X = [-343 -128  -67 -226 -229  -91 -324 -336   50 -234  620   75  105]
The entry just right of -234: 620
What is the median of all entries? -128
What is the entry just right of -67? -226

[[  1.606  -9.457 -13.716 -14.572  -9.475]
 [ -4.336  10.942  16.325   2.972  -0.170]
 [  2.674 -14.093 -13.351  13.102   9.454]
 [ -2.624  21.075   8.747  -3.428   2.611]
 [  0.069  -6.004  -1.040  16.638  10.365]
 [  1.137  -1.987  -5.060  17.371  14.398]
 [ -0.545 -24.078  -2.934   0.977  -8.607]
 [  2.160  -5.422 -16.328 -17.826  -9.080]
 [ -1.255 -11.407  -2.094 -15.939 -16.364]
 [  1.336  11.091  -6.806   6.834  12.793]
 [  3.415   3.054 -16.432   5.757  12.624]
 [ -1.592  17.940   5.615   4.333   8.514]
 [ -5.392  -6.260  20.478   9.003  -4.826]
 [ -3.893   9.704  11.967  -9.620  -8.432]]
The first entry of the smallest entry's row? -0.545
The last entry, reading row by row -> -8.432
The smallest entry in the first column? -5.392
The entry directly below 9.003? -9.620
The entry just left of 5.615 -> 17.940
The third-last entry, reading row by row? 11.967
The top-right entry? -9.475
The entry just left of 20.478: -6.260
The entry just right of 2.160: -5.422
The entry directly below 8.747 is -1.040
The entry directly above the largest entry? -14.093
The entry in the top-left corner: 1.606
The entry just right of 3.054? -16.432
The entry just left of -2.934 -> -24.078
The entry just right of -3.893? 9.704
The entry directly above 0.069? -2.624
The entry directly above -8.607? 14.398
The entry just right of 5.615: 4.333
The entry directly below 0.069: 1.137
The bottom-left entry: -3.893
The largest entry in the first column? 3.415
The entry directly below -9.475? -0.170
The entry just left of 2.972? 16.325
The last entry in the row that holds the smallest entry -> -8.607
The entry directly above 12.624? 12.793
The top entry of the column that holds the smallest entry -> -9.457
The second entry on the main diagonal? 10.942
The 3rd entry on the diagonal from the top-right corner -> -13.351
The entry just right of -5.060 -> 17.371
The smallest entry in the last column: -16.364

W = [549 -55 -287 -180 71 -396 286 527 389 207 -163 314 -151 516]
The entry just left of -396 is 71
The entry just left of 314: -163
The smallest entry -> -396

((-193.0, 69.5, 49.2, -76.0, 42.9, 179.9, -108.7, 88.9, 27.1, -173.7, 149.8, -191.0, 203.1, -16.7, -62.8, 90.3), (-198.7, 117.5, 43.3, -54.7, 42.6, 225.3, -172.3, 148.4, 58.3, -217.1, 202.4, -203.3, 253.9, -52.0, -17.3, 150.2), (-70.4, -60.6, 101.1, -76.3, 78.5, 25.7, 178.0, -84.5, -35.6, 66.5, -18.7, -47.5, 24.5, 150.3, -145.8, -84.7), (-67.3, -67.3, 103.9, -77.9, 80.2, 19.4, 190.5, -93.2, -38.9, 75.4, -26.1, -43.6, 17.4, 158.4, -151.7, -92.9), (4.0, -67.7, 73.5, -36.1, 56.0, -28.9, 184.1, -93.6, -33.2, 110.6, -56.7, 21.8, -36.8, 134.7, -98.1, -92.8), (154.8, 69.4, -34.3, 123.7, -17.1, -22.2, -39.4, 79.8, 65.2, 55.8, 17.0, 138.5, -28.3, -48.0, 167.0, 79.7))
The largest entry -> 253.9
The entry just right of -98.1 -> -92.8
Find the entry just right of 69.5.
49.2
Find the 1st entry in reading order.
-193.0
The entry just right of -52.0 is -17.3
The entry just left of the largest entry: -203.3
Find the entry just left of 49.2.
69.5
The entry just right of the smallest entry: 202.4
The entry just right of -33.2 is 110.6
Find the entry just right of 58.3.
-217.1
Find the entry just left of -22.2.
-17.1
The entry just right of -70.4: -60.6

grid =
array([-0.045,  0.169, -0.115, -0.152,  0.041, -0.060,  0.009, -0.053,
       -0.022])
Give the 1st entry from the left.
A: -0.045
The 3rd entry from the left: -0.115
The second entry from the left: 0.169
Give the last entry.
A: -0.022
The entry just right of 0.009 -> -0.053
The third largest entry -> 0.009
Give the smallest entry.
A: -0.152
The fifth entry from the end -> 0.041

Questions about the row below.
1) What is the 5th entry?
2) What is the entry just left of 238?
3) What is the first entry from the right?
4) What is the fifth entry from the end?
[  21  487 -341  238 -502  162   38 -183 -155 -254   54]
1) -502
2) -341
3) 54
4) 38

M = [[56, 69, 64, 65, 51, 31], [46, 75, 56, 52, 27, 58], [53, 63, 24, 29, 30, 51], [56, 70, 62, 65, 48, 30], [52, 72, 33, 36, 27, 54], [46, 17, 36, 31, 60, 50], [49, 30, 21, 24, 47, 48], [46, 16, 43, 34, 64, 51], [53, 65, 26, 30, 29, 51], [43, 72, 61, 56, 29, 58], [53, 72, 54, 63, 41, 27]]
Find the entry just right of the smallest entry.
Answer: 43
The maximum: 75
The entry just left of 69 is 56
Find the entry just left of 21.
Answer: 30
The entry just left of the largest entry is 46
The entry just right of 61: 56
